Here are some points:
1.58;-1.81;0.99;-0.18;0.19;0.15;0.80;0.80;0.27;-2.00;-1.76;-0.23;0.72;-0.68;1.75;1.21
1.24;1.44;0.79;-0.80;0.83;-0.92;0.64;1.19;0.83;0.93;0.24;1.90;-0.82;0.10;-1.00;1.53
-0.07;0.17;-0.82;-0.42;0.25;-0.31;0.06;-0.89;-0.97;0.67;0.05;-0.79;0.43;-1.42;-0.60;-0.02
-0.20;0.11;0.14;1.21;0.54;-0.81;-0.44;-0.59;-0.66;0.95;0.59;-0.43;0.63;-1.17;-0.22;0.23
0.74;0.28;-1.70;-0.54;-0.29;-0.05;-0.60;-1.03;-0.13;1.40;1.03;1.01;0.48;0.47;0.56;-0.41
0.01;1.01;0.49;-0.53;-0.45;-0.23;2.08;1.65;0.27;0.74;0.45;0.83;-0.66;0.68;-1.93;-0.35
-0.45;1.74;1.34;-1.03;0.11;0.94;0.76;0.74;0.13;0.40;0.13;2.09;0.30;0.99;-0.10;0.22
-1.38;0.05;-2.82;-0.88;1.50;-0.18;1.48;-1.65;-0.06;0.31;-0.23;-1.05;0.45;-0.71;-2.92;-1.18
0.59;0.82;-0.74;0.80;-0.01;-0.89;0.46;-0.09;0.31;1.44;0.46;0.29;0.15;-0.32;0.06;0.28
0.64;0.52;-0.79;-0.49;2.17;-0.83;-0.70;-0.40;-1.20;0.50;-0.02;0.48;0.31;-1.32;0.33;-0.66
0.94;2.45;1.06;0.05;1.93;-0.42;0.99;0.43;1.95;0.13;0.03;1.01;-0.58;-0.06;0.25;0.03
-1.72;2.33;1.08;0.34;0.65;2.20;0.05;0.38;1.78;0.92;-0.59;-0.89;0.80;0.01;1.92;-2.51
-0.17;-1.13;1.10;-0.01;-1.58;-1.15;-0.56;-0.85;1.03;-0.30;-1.73;0.52;-0.24;1.57;-0.25;-1.16
-1.28;0.74;-1.13;-0.41;1.11;1.43;-0.17;-0.68;0.46;0.15;-0.64;0.08;-0.42;1.05;-0.91;0.54
0.74;-2.05;2.77;-0.59;0.83;-1.87;0.74;-1.06;0.17;-1.17;-0.36;-1.38;0.25;-0.17;-0.44;2.39
0.10;0.40;0.96;1.83;-0.02;-1.27;-0.73;-0.78;-1.31;0.97;0.36;1.07;-0.94;-1.00;1.11;-1.51
0.13;-1.68;0.82;-1.10;-0.67;1.13;0.00;-1.15;-0.37;-2.94;-2.05;-1.49;1.20;-0.02;0.49;1.40
-0.14;-0.04;0.45;0.06;0.22;0.03;0.31;-0.13;0.80;0.75;0.57;0.79;-0.55;1.34;0.06;-2.31
0.02;0.25;0.33;-1.91;0.04;1.67;0.41;0.96;0.36;1.05;0.37;1.51;-0.89;0.57;-1.43;-1.01
-0.67;-0.05;-0.41;-0.68;-0.75;0.67;-0.35;-0.79;-0.04;-2.00;-0.03;-0.03;0.89;0.50;-0.72;-0.16
0.73;-0.15;0.90;0.51;2.05;-2.43;1.28;-2.09;0.57;-0.40;0.29;-3.46;2.45;-1.95;-2.15;-0.43
0.95;-0.34;-0.52;0.53;1.21;-1.33;-0.34;-1.09;-0.67;-0.27;-0.46;-0.26;0.59;-1.50;-0.47;-0.20
0.59;-0.81;0.71;-0.11;0.12;-0.57;1.11;0.73;-0.74;0.18;-0.69;-1.71;-0.69;0.93;0.15;-0.38
0.73;0.42;0.63;-1.02;-0.04;-1.15;0.98;1.48;-0.67;0.47;-0.15;0.72;-1.29;1.52;0.85;1.56
0.12;0.84;-0.94;0.70;-0.36;0.62;-1.08;0.24;-0.11;-0.26;0.93;1.39;-0.67;-1.10;1.40;0.00
0.70;0.24;0.98;-2.05;1.61;0.35;1.09;0.89;-0.45;1.10;-1.45;0.50;-1.38;-0.85;-1.40;-0.07
-0.17;0.65;0.12;0.13;-0.98;-1.11;-0.68;0.18;0.23;1.86;-0.33;0.14;-0.04;-0.14;-0.54;-2.00
1.31;0.34;-1.87;0.51;1.22;-1.03;-0.68;-0.80;0.27;1.25;-0.75;0.57;-0.77;-1.16;0.74;-1.57
0.79;-2.78;0.73;-0.53;-1.23;1.28;-1.18;0.32;-0.08;-1.20;-0.60;-1.37;0.80;0.01;0.60;1.86
1.58;-0.08;-0.08;0.77;-1.61;-0.09;0.96;1.19;0.02;1.00;1.19;0.46;-0.06;0.98;0.48;0.98
1.41;-1.77;2.73;0.57;-1.35;-1.75;0.11;0.18;-0.32;-0.17;-0.68;-0.04;0.10;0.93;0.55;0.02
0.75;0.80;0.90;-0.11;0.11;-1.18;0.85;2.10;-0.55;1.17;0.46;1.09;-0.18;1.29;0.30;-1.05
0.11;-1.91;1.52;0.87;-1.47;0.71;0.28;-0.59;0.47;-1.16;-1.41;-0.59;1.32;0.22;2.31;1.27
0.03;-0.66;1.50;-0.26;0.37;-1.79;-0.93;0.29;-0.41;1.48;0.20;0.99;-1.68;-0.49;0.49;-2.84
-1.64;0.77;-0.43;0.15;0.63;-0.45;-0.73;-0.32;0.02;1.22;0.39;-1.05;-0.40;-1.57;0.39;-0.07
0.79;-0.23;1.15;0.92;1.04;-1.62;-0.58;0.58;-0.73;-0.56;-0.02;-0.86;-1.72;0.16;0.86;0.46
0.16;-0.66;1.88;-0.30;1.21;-0.20;0.17;0.05;0.72;0.29;-0.76;0.36;0.18;0.32;-0.84;0.40
-1.85;-0.90;-0.53;0.37;-2.09;0.88;-1.29;-0.68;0.35;-1.23;-1.38;-2.30;2.18;-0.84;0.67;-1.31
0.44;1.24;0.16;-0.83;1.44;-1.01;-1.58;-0.75;0.62;0.37;0.51;0.30;-1.13;-1.72;0.12;-0.78
10 more points follow, each with its number after it:
0.08;-2.29;0.97;-0.23;0.64;-0.64;0.67;1.28;-0.45;-0.42;-1.18;-0.26;-1.16;-0.77;0.87;0.36 0
0.30;-1.87;-0.40;-1.50;0.50;0.70;-0.15;-0.55;1.56;-1.46;-1.11;-1.22;0.64;-0.46;0.62;0.67 1
0.12;-0.34;0.16;-0.61;0.63;0.32;0.40;-0.21;0.02;-1.18;-1.82;-0.50;-0.20;1.77;-0.14;0.38 2
0.22;0.56;-1.62;2.19;-1.03;-1.06;-1.19;0.06;-0.22;1.55;-0.45;0.33;0.40;0.76;1.21;-1.86 3
0.69;-1.32;2.28;-1.32;0.45;0.28;-0.83;-0.80;-1.02;-2.80;-1.60;-1.38;-0.45;0.17;0.24;2.39 4
0.63;-2.66;0.20;-0.26;0.89;0.07;0.29;0.45;-0.65;-1.70;-0.72;-1.05;0.39;0.45;0.69;0.98 5
-0.20;1.34;-2.27;-0.45;1.36;0.48;-1.48;-0.85;0.17;-1.32;-0.27;0.26;-1.16;-1.34;0.89;0.03 6
-1.40;0.60;0.59;0.45;-0.33;1.01;1.34;-0.68;0.27;1.66;0.62;0.15;0.63;-0.14;-0.45;-1.19 7
-0.37;0.00;4.07;-0.01;0.55;-1.49;-2.78;-0.15;1.68;1.13;0.05;1.41;-2.60;-0.19;-0.35;-1.99 8
0.17;-0.17;-0.28;1.54;-1.37;-1.09;-0.97;-0.09;-0.41;1.42;0.22;0.30;0.14;0.11;1.22;-0.18 9
Which of these numbered points is nearest to each point below, looking only along the 5 directions in which the first points spread most? Its number follows each.
-0.70;1.94;-0.35;1.67;0.33;-0.18;-0.58;-0.21;0.15;1.88;0.46;-0.11;0.34;-0.58;0.98;-1.09 > 3
-1.70;-2.36;-0.62;0.15;0.24;0.62;-1.35;-0.96;0.05;-2.42;-1.30;-1.65;-0.30;-0.50;0.61;-0.35 > 1
-0.02;-1.44;2.40;0.14;1.13;-0.34;1.35;-0.49;0.44;-3.30;-1.78;-1.29;0.92;1.24;0.24;2.19 > 4
-0.74;-1.72;-1.46;0.01;-1.36;1.23;1.06;-0.77;0.84;-1.47;-1.24;-0.73;1.34;-1.06;0.39;-0.99 > 1
-3.34;-0.54;-0.86;1.21;0.71;-0.81;-1.52;-0.34;-0.24;-0.30;-1.45;-1.29;0.85;0.71;1.69;-1.64 > 3
-0.27;-1.49;0.73;-0.92;0.18;1.77;2.11;1.13;0.00;-3.87;-1.26;-0.35;1.09;0.68;-0.70;3.82 > 4
0.47;0.99;0.42;1.45;-1.64;-2.12;1.53;0.48;0.70;2.63;2.09;1.13;-0.25;0.73;0.40;0.32 > 8
-1.64;1.62;0.73;-1.09;2.51;2.33;0.22;-0.59;1.22;-1.24;-1.62;-0.30;0.14;-0.81;0.15;-3.24 > 7
-0.01;0.60;-0.54;1.81;-0.12;-1.05;-0.15;-0.36;-0.34;1.20;0.66;0.02;-0.40;0.31;1.11;0.26 > 9
1.75;-0.69;1.69;-0.68;0.67;-1.13;0.33;0.78;1.24;0.43;0.23;-0.44;-1.17;0.62;0.93;1.01 > 0
-1.41;-2.17;-1.32;1.06;-1.86;-1.09;-1.26;-1.10;-1.08;1.14;1.54;0.05;2.81;-0.35;-0.06;-1.87 > 3
-1.14;-0.60;-0.16;-0.14;0.00;1.26;2.75;0.04;0.00;-1.19;-0.90;-0.69;0.11;1.67;-0.93;1.08 > 2
-0.79;0.38;1.53;0.39;0.07;-1.35;-1.34;-0.36;-1.27;0.87;1.16;0.65;-1.33;-0.86;0.25;0.61 > 9
-1.48;0.78;0.04;-0.12;-0.53;2.79;2.02;0.36;0.99;-1.23;0.09;1.38;1.91;2.15;0.38;1.78 > 2
0.47;-0.59;-0.03;0.35;0.02;-0.96;-0.66;1.06;0.19;0.77;1.10;0.50;-1.63;0.82;0.84;-1.08 > 9
-1.93;-0.51;0.05;0.76;-0.78;-0.37;-1.20;-1.99;-0.51;-0.72;-1.13;-1.09;1.77;-0.78;0.27;-0.41 > 1
0.46;1.04;0.23;0.40;-0.18;-0.77;0.28;0.25;0.08;1.72;-0.20;1.12;-2.24;0.33;-0.14;-0.67 > 8
0.13;0.36;-1.07;-0.62;1.47;0.67;-0.72;-0.26;0.58;-0.27;0.36;-0.17;0.36;-1.48;0.90;0.24 > 6
-1.44;1.13;-0.26;-0.10;-1.39;-0.78;-0.66;0.06;-0.98;1.69;0.20;0.78;0.94;-0.25;1.01;-0.95 > 3
2.20;-1.54;2.24;0.40;-1.30;-0.63;0.31;0.65;-0.40;-0.23;0.11;-0.59;0.05;0.03;0.47;0.32 > 0
0.35;0.21;0.43;-1.41;-0.42;2.08;0.45;1.01;0.03;-0.28;0.05;0.85;0.18;0.75;-1.60;-0.17 > 2
1.23;-0.62;-2.88;0.79;1.10;-0.55;0.38;-0.81;-1.11;1.57;0.32;-0.46;0.26;-1.80;-1.32;0.92 > 6
0.27;1.12;-0.46;1.54;-0.28;-1.61;-1.09;0.48;-0.13;0.51;0.26;1.56;-1.37;-0.08;1.37;0.76 > 9
2.41;0.33;0.66;-0.47;1.44;-0.50;0.26;0.81;-0.90;1.49;0.98;1.55;-1.73;0.66;0.15;-0.74 > 8
1.05;1.71;1.20;1.25;1.36;-0.57;-0.19;-0.21;-0.34;0.28;-0.40;-0.42;-0.19;0.01;0.21;1.57 > 0
-0.52;0.72;-1.12;0.05;1.73;-0.21;-0.56;-0.92;-0.52;-0.34;0.10;0.39;-0.19;-1.05;1.11;0.61 > 6
0.09;1.18;-0.88;0.75;-0.73;0.60;-0.43;0.89;0.83;1.68;0.91;-0.13;-0.99;0.73;1.32;-0.87 > 3
-0.14;0.54;-0.07;0.99;0.34;-0.46;0.66;1.20;-1.97;2.25;1.05;-0.18;-1.00;-1.56;0.15;0.26 > 9
1.58;-0.17;1.04;0.28;-0.16;-0.11;0.21;0.54;-0.29;0.05;0.49;-0.70;-2.09;0.31;1.84;1.46 > 0
-0.41;-1.25;-0.10;-0.35;0.18;-0.45;0.42;-0.30;0.27;0.70;-0.05;-0.67;0.85;-0.01;-0.69;0.93 > 2
-0.59;2.00;-2.36;0.79;1.05;1.25;-0.50;-0.83;-0.86;0.56;1.00;-0.53;0.70;-1.37;0.10;0.37 > 6
1.00;2.05;1.07;-0.58;1.91;-2.05;-0.60;1.37;0.24;1.29;0.49;1.80;-2.43;0.47;0.16;1.08 > 8
-0.38;-1.09;-0.06;-0.96;1.32;-0.01;0.10;-0.98;0.80;-2.29;-0.52;-0.92;0.61;-0.67;-1.53;0.83 > 1
-0.97;1.00;0.61;0.00;0.02;-2.30;0.99;2.51;-0.25;0.15;-0.29;0.68;-2.74;-0.60;-0.21;0.09 > 8
1.27;-0.45;0.19;0.73;1.51;-0.47;1.31;1.31;0.21;-0.31;-0.85;0.39;-1.24;0.77;0.70;1.87 > 0
-0.87;0.83;1.27;-0.71;-1.58;0.54;0.80;0.87;0.39;0.87;0.60;1.19;1.41;1.78;-0.75;1.02 > 2
-1.97;-1.63;-0.29;1.10;-0.78;0.01;-1.65;-0.56;-0.07;-0.33;0.10;-1.09;0.99;-0.05;0.48;-1.79 > 3
0.95;-1.71;0.91;-0.72;1.41;0.04;0.08;-0.68;-0.12;-2.04;-1.22;-1.59;-1.01;-0.25;0.48;0.56 > 5
0.06;1.20;0.19;-0.69;-0.18;0.24;0.02;0.12;-0.19;0.14;0.70;0.75;0.56;-0.23;-0.19;1.02 > 2
-1.08;1.14;0.75;-1.44;1.01;1.09;0.49;-0.59;0.58;-0.51;-0.74;-0.61;0.38;0.15;0.17;-1.70 > 7
-0.02;0.51;-1.50;-1.56;2.81;-1.31;-0.96;-0.36;-0.21;0.43;0.84;-1.04;-0.88;-1.15;-0.71;1.01 > 6
0.16;-1.52;2.32;-0.60;0.01;1.38;1.48;0.48;0.88;-1.35;-1.69;-0.91;-0.12;1.06;0.16;1.71 > 2
-0.41;-1.65;-0.13;0.77;-1.42;2.59;0.48;0.41;-0.08;-0.74;-1.11;-1.42;1.60;-0.30;1.41;1.60 > 1
-0.10;-2.55;0.26;0.82;0.01;0.94;0.57;0.81;0.45;-1.25;-0.10;-0.45;-0.96;1.34;0.43;-0.16 > 2
